In the rows, zero is written as 128.
Each path below is one point turned by a fixed rotation once a step. After each direction that follows a path, write how fast that rotation turns it, in degrees each step (0 if it stays still).
Each turn is a multiple of 5 degrees from 10 to 175, or 0.
Each row of a path follows its step; steps can be skipped.
Path 1:
step 10: [121 130 124 120 125 141 128 134 131 130 128 137 127 132 119 133 125 135
 122 130 128 126 131 120 129 130 124 132 132 128 128 124 122 134 134 129
 141 132 122 132 126 129 129 129 122 131 133 128 126 127 126 129 117 133
 128]
step 17: [128 128 130 125 132 139 130 129 128 131 130 126 128 130 122 133 129 132
 136 126 132 131 129 122 118 123 127 113 135 121 122 123 130 137 134 127
 123 135 123 132 123 131 124 129 132 133 134 132 130 130 124 127 128 130
 134]
step 27: [131 139 128 129 118 132 127 133 129 126 134 135 121 132 132 135 138 131
 132 123 135 122 133 129 123 131 127 126 134 123 128 128 123 128 133 123
 132 132 136 130 123 132 135 126 126 124 132 132 119 133 120 128 135 131
 129]
step 30: [127 128 130 119 137 135 131 132 133 126 128 137 130 131 125 134 126 130
 135 134 129 129 135 129 128 124 130 118 137 126 124 127 134 124 133 132
 133 136 127 132 124 118 127 130 120 131 130 121 127 132 118 126 126 126
 126]
step 32: [130 129 136 120 131 137 130 136 132 125 128 130 127 130 127 130 129 132
 137 130 129 123 132 127 122 119 131 125 135 119 128 125 136 126 118 129
 131 131 131 133 130 120 134 129 121 130 129 130 116 131 129 128 125 125
 133]
step 33: [131 138 130 115 130 134 124 141 130 126 125 137 128 129 129 131 132 125
 129 125 131 129 125 119 133 123 129 129 122 123 124 127 120 121 130 127
 128 129 137 128 125 136 132 126 120 124 132 130 126 122 127 130 130 121
 131]
step 37: [120 130 129 121 132 131 126 137 135 128 129 133 121 126 123 129 128 127
 131 135 130 128 129 125 120 129 127 124 132 121 127 121 129 131 127 123
 117 124 123 128 121 135 137 124 125 129 131 129 124 121 117 125 121 136
 125]
step 38: [133 122 135 122 130 135 125 132 131 123 128 135 127 132 131 135 129 139
 131 125 124 129 129 127 123 125 118 120 129 129 121 132 132 132 133 125
 118 134 135 133 127 130 133 131 126 126 135 125 120 122 128 132 123 127
 130]
step 41: [124 132 122 118 129 135 125 128 133 120 128 131 130 126 130 137 130 132
 125 137 120 129 128 133 130 126 129 134 124 120 123 130 127 128 130 130
 137 128 119 124 133 131 129 129 117 126 136 132 119 121 121 128 129 132
 131]
Directions:
[128 129 128 129 127 128 129 128 128 128 130 130 127 129 127 128 127 130
 128 129 130 128 130 130 130 129 128 129 129 127 131 128 128 126 130 130
 132 131 128 129 128 128 131 128 127 126 126 127 131 130 130 129 130 130
 128] -> 20
[128 126 128 129 126 128 128 129 126 126 127 129 127 128 127 128 128 126
 128 129 128 132 127 129 127 128 130 126 128 126 125 129 128 127 132 129
 128 128 128 129 129 128 126 127 127 126 128 130 130 127 127 127 131 125
 128] -> 130
[129 128 126 129 129 126 127 129 126 128 127 133 131 129 129 126 127 130
 127 127 126 126 128 126 126 129 128 128 126 128 127 126 129 127 130 128
 128 130 130 127 126 126 128 126 125 130 128 126 130 127 129 129 127 127
 126] -> 145
[130 127 124 127 131 129 129 128 127 128 126 126 129 128 129 128 128 126
 128 126 129 132 128 126 129 129 125 130 129 130 130 129 131 128 128 129
 130 127 129 129 128 127 129 129 127 128 129 126 130 128 125 130 130 127
 127] -> 70
[130 130 126 129 126 130 128 127 127 129 128 127 130 130 131 128 130 128
 130 130 128 128 126 129 128 130 129 130 128 126 128 129 125 128 129 130
 130 127 129 124 127 129 126 129 128 128 126 127 126 127 127 127 129 129
 129] -> 55
[129 126 129 126 129 128 129 128 129 132 130 129 126 127 130 127 126 127
 129 127 127 129 128 128 128 128 131 127 128 129 126 129 129 126 129 131
 126 128 127 126 129 128 130 130 128 128 129 127 125 128 130 129 129 129
 125] -> 45
Path 2:
step 1: [119 118 119 128 128 125 127 132 127 130 135 127 122 130 129 131 131 123
 126 129 134 121 126 124 122 123 132 127 134 139 120 114 133 126 129 131
 133 121 130 135 136 130 130 114 122 134 127 132 125 134 127 121 126 125
 131]
step 10: [130 133 124 130 130 130 135 122 120 124 127 121 126 126 132 130 128 132
 123 120 128 132 132 130 143 126 141 137 134 126 122 129 131 131 128 132
 131 127 124 118 123 129 121 118 132 128 129 118 119 128 127 134 135 118
 128]
step 11: [127 134 124 128 123 125 127 134 128 138 125 130 129 129 129 120 123 129
 119 128 133 129 130 126 132 141 137 117 127 135 127 124 128 136 127 122
 141 127 119 138 129 121 130 124 125 125 130 131 129 123 127 139 131 135
 129]
step 19: [124 132 119 135 133 123 125 125 136 124 138 124 130 134 121 129 129 131
 130 133 125 121 136 124 121 131 119 123 132 132 124 119 127 121 132 128
 125 123 136 132 133 121 124 118 128 129 123 129 117 123 128 128 138 123
 127]
step 25: [121 135 126 126 137 126 131 127 133 134 137 126 132 130 132 130 123 125
 139 125 121 130 132 129 122 131 123 133 131 138 138 134 134 121 127 132
 118 119 135 132 134 125 122 126 135 126 128 133 127 122 130 125 130 120
 118]
step 28: [133 136 131 123 120 137 131 140 128 131 124 120 135 129 130 130 131 125
 119 127 119 135 131 133 128 133 134 137 136 138 122 128 138 126 130 130
 124 127 126 122 128 125 117 121 127 132 127 129 124 133 127 133 123 124
 125]
step 30: [124 125 126 130 118 123 120 135 122 133 134 124 123 125 134 133 124 129
 131 120 127 116 130 128 134 118 131 134 124 135 129 125 126 127 122 138
 131 129 131 126 128 120 129 120 127 131 134 131 140 126 122 138 134 126
 131]
step 31: [127 138 141 123 127 125 134 127 131 133 128 126 126 127 131 134 122 134
 137 123 131 121 125 131 129 136 123 114 133 140 128 128 134 118 138 128
 129 126 130 136 127 128 117 124 129 126 129 131 129 124 133 129 127 123
 125]
step 39: [127 127 120 135 127 131 134 122 130 124 123 116 132 118 125 133 138 135
 126 133 138 126 132 127 132 126 126 127 131 130 126 131 123 135 138 127
 125 127 132 134 119 129 129 126 132 131 125 121 127 138 127 132 135 122
 140]
Directions:
[129 128 127 129 126 128 127 128 126 127 127 126 126 127 128 129 130 127
 127 128 128 127 130 129 123 128 129 131 127 129 126 127 128 127 129 129
 128 127 130 126 127 127 130 128 129 131 128 124 127 127 126 127 129 127
 128] -> 160
[127 128 129 127 125 129 126 129 127 131 129 129 127 129 130 128 127 130
 130 128 128 128 129 125 128 126 129 127 127 129 130 124 126 127 128 128
 128 127 127 128 130 127 126 130 128 127 130 127 126 127 128 127 131 129
 127] -> 60
[128 129 127 127 128 129 130 127 126 127 127 129 127 131 131 126 126 128
 126 127 128 128 126 130 128 128 126 127 128 130 128 127 127 130 128 128
 126 126 130 128 127 127 131 131 125 126 127 129 128 129 128 129 129 126
 127] -> 160
[128 131 129 128 129 129 125 126 126 132 129 128 125 127 126 128 127 128
 129 127 127 128 126 127 128 127 126 128 127 126 126 131 129 128 129 129
 127 124 127 129 128 127 127 131 129 128 127 128 128 130 128 127 127 129
 129] -> 40
